Where one turn sends some rows of the set: a few examples, then the rows asked:
Samak: [-30 -28 -20  16 -12  18   9  15 -25 -23   4 -11 -13 -36 -13 -12  37  -2
  14  -2  22  -3  13  55  19  -6  -9 -26]
goguk: [  5 -15   9  22  -2  13  -1 -13  11 -10  -8 -37   6  11 -34  10   3   4
 -29  12  -2  -2  -8  28  12  -6  -3   9]
kina: [-39 -27 -17  14 -10  23   4  15 -24 -24  -4 -11 -13 -32 -19  -9  40  -4
  17  -2  20  -6  14  49  11  -7  -6 -25]
zon: [ -4 -12   8  28   6  12   4 -15  24  -6 -10 -31   0   8 -32  16   1  12
 -30  12  -5   1   1  31  19  -9  -8   7]
felo: [-11  10 -10  33  -5 -18 -14 -25   2 -27   9  10  -1  -5  10  20  42 -11
 -12  31 -29   4   8  28  28 -24   5 -17]
Gozup: [-13  26 -11  35   2 -22  -7 -17   0 -26   5   8  -1  -7   6  16  38  -7
  -3  38 -23  -2   4  26   5 -14  -1 -26]
gokep: [ -3 -15   8  23   4   5   6 -12  22  -8 -10 -34   5  11 -30  17   1   8
 -34  14  -4   2   2  30  17 -11 -11   8]
Fut: [ -8  -2   6  21   7  18   6 -30  20  -9   0 -36 -10   5 -28  23   3   2
 -28  11  -2 -10   0  28  21  -4  -4  12]
Nezo: [-29 -32 -20   8 -16  16  11  17 -31 -26   8 -13  -7 -32 -16  -8  40   1
  13  -1  23   1  14  53  11  -9  -9 -15]
Mog: [  2 -16  13  21   6   7   2 -17  15 -11  -3 -34   6  -2 -29  10   2  11
 -33  22   2 -10   5  34  19  -9  -5  22]
Gipum: [-31 -30 -19  12 -14  15   8  15 -30 -23   7 -15  -5 -32 -17 -11  38  -4
  13  -3  25  -1   9  54  13 -12  -4 -17]
fada: [  5 -10   1  23  -4  12   4 -23  17  -9 -10 -34   4  13 -33  12   9   4
 -32  11  -6   5  -6  31  29  -8  -6  11]
mun: [-17  15   1  34   1 -22 -24 -18   0 -23   9  17  -9  -8   8  18  39  -9
  -2  35 -20   0  12  34  13 -11  11 -18]
mesu: [-16  11  -2  28  -2 -31 -16 -15  -1 -26  17  18   1  -9   9  20  37  -8
 -13  36 -14   2   9  41  13 -13  11 -15]
Lilu: [-14   7   5  28   5 -30 -19 -16  -1 -28  10   6   4 -15  17  17  34  -7
  -7  40 -18 -10  21  31  19 -24   6  -5]
zumid: [-38 -26 -19   9 -11  13   5  19 -27 -26  -4 -17  -5 -28 -16  -9  40  -8
  19  -3  22  -4  16  53   8  -9 -10 -22]
nileb: [-20  16  -4  25   7 -17 -13 -26   2 -27  12   1 -12  -5  14  31  32 -18
  -7  30 -24 -10  16  23  16 -20   3 -13]
Zoda: [  3 -17   9  21   1   8  -2 -10  12 -14 -10 -29   3  18 -38   9   6  -1
 -31  16   3  -4  -4  32   7   3  -4  11]
damur: [-29 -28 -20   7 -14  15   7  20 -32 -27   1 -14  -9 -27 -14  -9  41  -2
  19   0  20  -1  16  50  11  -9 -12 -17]
Gan: [-20   6  -4  34   4 -22 -12 -17   8 -22  15  14   1 -13  13  26  34  -2
 -17  34 -27   5  16  30  18 -27   4 -18]
fofim: [-39 -31 -19   9 -12  13  11  17 -27 -24   4 -12  -1 -33 -17  -7  39  -6
   9   0  24  -2  12  56  10 -11  -8 -19]
defu: [ -5  -7   4  12   5   5   9 -21  15 -15   0 -41   0  13 -25  24   3  -6
 -32  13  -1  -8   1  29  15  -7  -8  15]
garan: [  2 -13  15  23   9   9  -5 -16  16 -11 -13 -37   1   2 -30   9   2  10
 -24  19   1 -15   7  28  19  -6  -5  20]
Tifab: [-29 -25 -19  13 -14  23   3  17 -28 -24  -1 -12 -15 -30 -17 -10  40   1
  21  -3  19  -2  15  48  11  -6 -10 -18]
laku: [  5  -9   2  22  -4  12   3 -22  17 -11 -12 -36   3  13 -32  11  11   4
 -30  11  -7   5  -7  31  28  -8  -9   9]
vurul: [-40 -27 -17  14 -11  20   9  13 -22 -21   5  -9  -9 -39 -18  -8  38   1
  13  -2  24  -3  10  56  14  -7  -4 -25]
Temab: [-31 -23 -17  14 -13  19   0  15 -32 -21   1 -16 -12 -30 -20 -11  36  -3
  21  -5  23  -3  10  51  12 -10  -7 -20]
Kofo: [-20  11  -6  23   2 -18  -7 -30   3 -27  26   5  -6 -15  15  32  31 -13
 -15  31 -20  -6  13  30  19 -21   7 -11]
zuru: [  4   1  -2  30   4  19  13 -21  16  -9  -7 -30   1   4 -38   8   6  12
 -25  18  -2  -5 -11  27   9   3  -9  -2]
gizo: [-12  21 -13  34   0 -23   1 -20   3 -25  17  13   4 -17   8  19  35  -2
 -12  39 -19   1   2  32   8 -16   3 -27]
modu: [-16  11  -1  27  -6 -26 -18 -18  -5 -24  15  11   3 -12  13  21  37  -6
 -10  34 -22   4   8  32  17 -25  12 -19]
nubam: [  4  -2  -5  23   4   5  18 -14  13 -14  -8 -33  11  11 -33   9   8   4
 -31  19   0  -4 -11  28   3  -1 -14   1]
romig: [  3 -15  10  22  -2  17   2 -17  13  -7  -6 -34   5   6 -36  11   1   8
 -33  13  -2  -1 -11  29  14  -6   0   9]
vavag: [-29 -28 -20  11 -14  15   3  18 -32 -27   3 -16  -6 -29 -17 -11  40  -8
  19  -4  24  -3  10  50   8 -12  -8 -19]
Lupup: [-31 -28 -19  11 -15  21   7  14 -28 -24   5 -10 -13 -35 -16  -7  40   3
  17  -2  20   2  13  53  15  -9  -7 -19]
Sutim: [-31 -27 -20  16 -14  22   2  13 -29 -22   7 -10 -10 -36 -18 -11  37  -2
  16  -4  22  -2   9  54  13 -12  -4 -19]
gopin: [-29 -29 -19  12 -12  11   9  20 -28 -27  -1 -14  -8 -29 -11 -14  39  -9
  15  -1  22  -4  16  54  16  -7 -13 -25]
Piri: [-15  14   1  30  -4 -23 -21 -18  -4 -22  11  12  -3 -12  12  19  36  -7
  -5  31 -24   2   8  29  17 -24  12 -21]
zuzen: [-21   9  -3  35   5 -23 -17 -16   8 -24   8  11  -1  -7  12  24  34  -6
 -10  33 -27   2  18  24  16 -24   1 -19]
vemum: [  0 -16   8  25   3  16   2 -17  17  -8  -2 -23  -2   7 -41  10   5   9
 -33  15   4  -3  -7  38  13   5   0  11]
zadis: [-10   7 -10  31  -4 -20 -14 -25   0 -27  10  11   1  -5  11  20  42 -11
 -13  32 -29   5   9  29  27 -25   4 -17]
suko: [-31 -28 -19  18 -11  21   5  18 -26 -23  -3 -15 -15 -27 -15 -13  35  -5
  17  -3  20  -6  13  51  17  -4 -11 -26]
Nivo: [-14   8   5  31   7 -21 -21 -23   3 -24  16  10  -3 -23  14  18  33   2
  -6  39 -19 -10  21  31  24 -21  10  -7]
mizo: [-29 -33 -21  12 -12  14  11  19 -26 -25   5 -14  -8 -31 -15 -13  35  -4
   8  -2  22  -2   9  57  18  -6 -12 -23]

Zoda turns into mun
romig turns into modu
Now these:
Kofo turns into defu
Gan turns into gokep
gizo turns into nubam
Nivo turns into Mog
vavag turns into Temab
Tifab turns into Lupup
zumid turns into kina

